[ 41 -15 -29 -13 -44 -46   4] out -29
[-650 -594  633 -187] out 633
[  8 182  89  52 215] out 89
[39 79 55 35 14 82] out 55
[47 95 36 49 19 45] out 36
[  69 -711  721 -573  304 -176  986] out 721
[ 40 234 123  40  25  34  61] out 123
[ 22  39 -28  34  31] out -28
[2 8 7 4 8 6 7] out 7
---
Input: [ 6.36 -4.74 -3.98 -4.45]
Output: -4.45

Input: [ 0.99 -2.39  0.07 -5.26 -3.32  7.41 -4.84]
Output: 0.07

Input: [ 0.06 -5.36  2.69 -0.57  0.46 -0.12  5.16]
Output: 0.46

Input:
[[-2.90  6.83  2.76  1.50 -3.86]
 [-1.07 -1.18  1.03 -4.62 -0.87]
 [ 2.81  4.77  3.44  1.51 -0.95]]
Output: 3.44

Input: [ 7.35  1.52 -3.02 -6.51 -2.57]
Output: -2.57

Input: [1.40 2.98 4.27 1.62 6.63 0.72]
Output: 2.98

Input: [ 1.23 -2.95  0.80 -6.14 -1.17]
Output: -1.17

Input: [ 1.01  4.37  5.47  2.65 -0.86]
Output: 2.65
---
0  6  6  7  4  3 -> 0
 321     8  -314   586  -529  -856 -> 321
529  823   77  520  227  217 -> 529
6130  2268  7833  2684 -> 6130
3569  2993  4281  4427  4507  2327  8355 -> 3569
 29  -21    7  -47   28 -> 29
---
16  18  77  50 => 50
 633  -199  -858  -533    64    46  -736 => -736
-869  -287   107   803 => 803
 20   40  -41   26 => 26
8622  1937  7776  9612 => 9612
 211  -765   563   611  -450 => -450
20  14  28  86 => 86
---
-5,48,-41,5 -> 5

719,424,942,482,622,270,76
280,723,454,454,622,696,570
746,867,463,501,550,494,712
-> 280

13,-46,16,-39,-21,40 -> -21

681,960,190,597,927,211,861 -> 597

95,39,132,50,234,13 -> 50

47,-35,-10,-22,-18,-17 -> -18

757,587,728,163,554,516,511
586,600,739,795,546,547,588
-> 516

32,8,47,7
-9,29,-42,26
-> 7

762,-513,-218,-141,659,405
61,-339,-677,-998,-212,-662
-> -662
---
[[ 0.32 -3.61 -5.36  0.35]
 [-3.24 -1.51 -1.18  2.43]
 [ 1.46 -0.14  1.06 -3.31]]: -1.18

[[ 1.83 -0.19  0.60  2.00 -0.03  0.67]
 [-1.17 -1.65  0.54  2.59  0.71  1.20]
 [ 0.96  6.74 -1.04 -1.72 -0.18 -1.86]]: 0.71

[[-0.87 -0.75 -2.17 -3.47]
 [ 7.45  1.49  0.91  6.27]
 [ 6.02  2.37  6.29  3.37]]: 0.91

[[ 1.15 -0.76 -2.63  2.22 -6.40]
 [-1.26  2.91 -0.16 -3.18  3.08]
 [ 2.94 -3.37  2.46  1.91 -3.74]]: -3.18

[[ 3.65  7.26 -0.48  4.58]
 [ 1.38  3.97 -2.20  0.17]
 [ 0.00  2.82 -3.12  0.00]]: -2.20

[[-2.78 -1.11 -1.85  0.18 -1.42  1.36  1.49]
 [ 0.31  3.43 -5.09 -7.37  1.48  4.40  1.49]
 [-1.05  1.36  0.29  1.30  2.10 -0.33 -0.25]]: 4.40

[[-1.98  5.32 -5.25  2.34  3.13 -1.46 -2.31]
 [-6.34  0.08  3.82 -1.12  0.78 -3.24 -0.53]
 [ 3.40  2.21 -4.14  0.11  3.98  2.27 -4.03]]: -3.24
---
63	1	81	3	52 Out: 81, 81

230	817	368	642	121	283	697 Out: 642, 817

604	288	343	909	247	729	747 Out: 909, 909

2799	5248	1625	3749	8616
2976	8217	1432	2948	8263
4137	3594	5930	1483	5633
Out: 1432, 8616

192	203	198	79	2 Out: 198, 203

275	725	230	458	209	159	780 Out: 458, 780

34	690	579	43	-546	-602	-670 Out: 43, 690
---
[[165, 550, 589, -78, 588, 613],
 [97, 36, -595, 403, 789, -40]] ⇒ 789, -595

[-16, -30, 37, 43, 13, -3, 38] ⇒ 43, -30

[4398, 3865, 1493, 9465] ⇒ 9465, 1493

[325, 401, 516, 584, 924, 221] ⇒ 924, 221

[[348, 782, 294, 398, 377, 233, 274],
 [219, 358, 152, 576, 283, 338, 174],
 [519, 608, 316, 322, 535, 362, 380]] ⇒ 782, 152

[[540, 279, 613, 322, 593, 447, 642],
 [547, 699, 393, 883, 193, 407, 236],
 [619, 658, 252, 592, 476, 542, 351]] ⇒ 883, 193

[-47, 17, -32, 47] ⇒ 47, -47

[[679, 710, 389, 581, 715, 908],
 [162, 85, 430, 393, 797, 341]] ⇒ 908, 85
---
[ 4.53 -0.90  2.01 -6.26 -4.69  4.73] ==> 2.01

[ 0.87  3.79  2.66 -1.92 -7.25] ==> 0.87

[ 3.67 -2.81  0.26  2.50  3.25 -6.19] ==> 2.50

[-7.46  7.48  3.51 -0.67 -2.62] ==> -0.67

[[ 1.06  5.95 -2.57  0.81 -2.48  1.59  6.43]
 [-3.86 -5.25  5.77  3.90  0.20  3.80  0.68]] ==> 5.77

[[-1.40  6.09  0.70  2.16  1.86]
 [-0.66  2.41  3.51 -4.51  3.27]
 [ 7.10 -0.83 -1.06  0.83 -1.59]] ==> 3.51

[ 4.94  0.26  5.49 -2.10  1.56] ==> 1.56
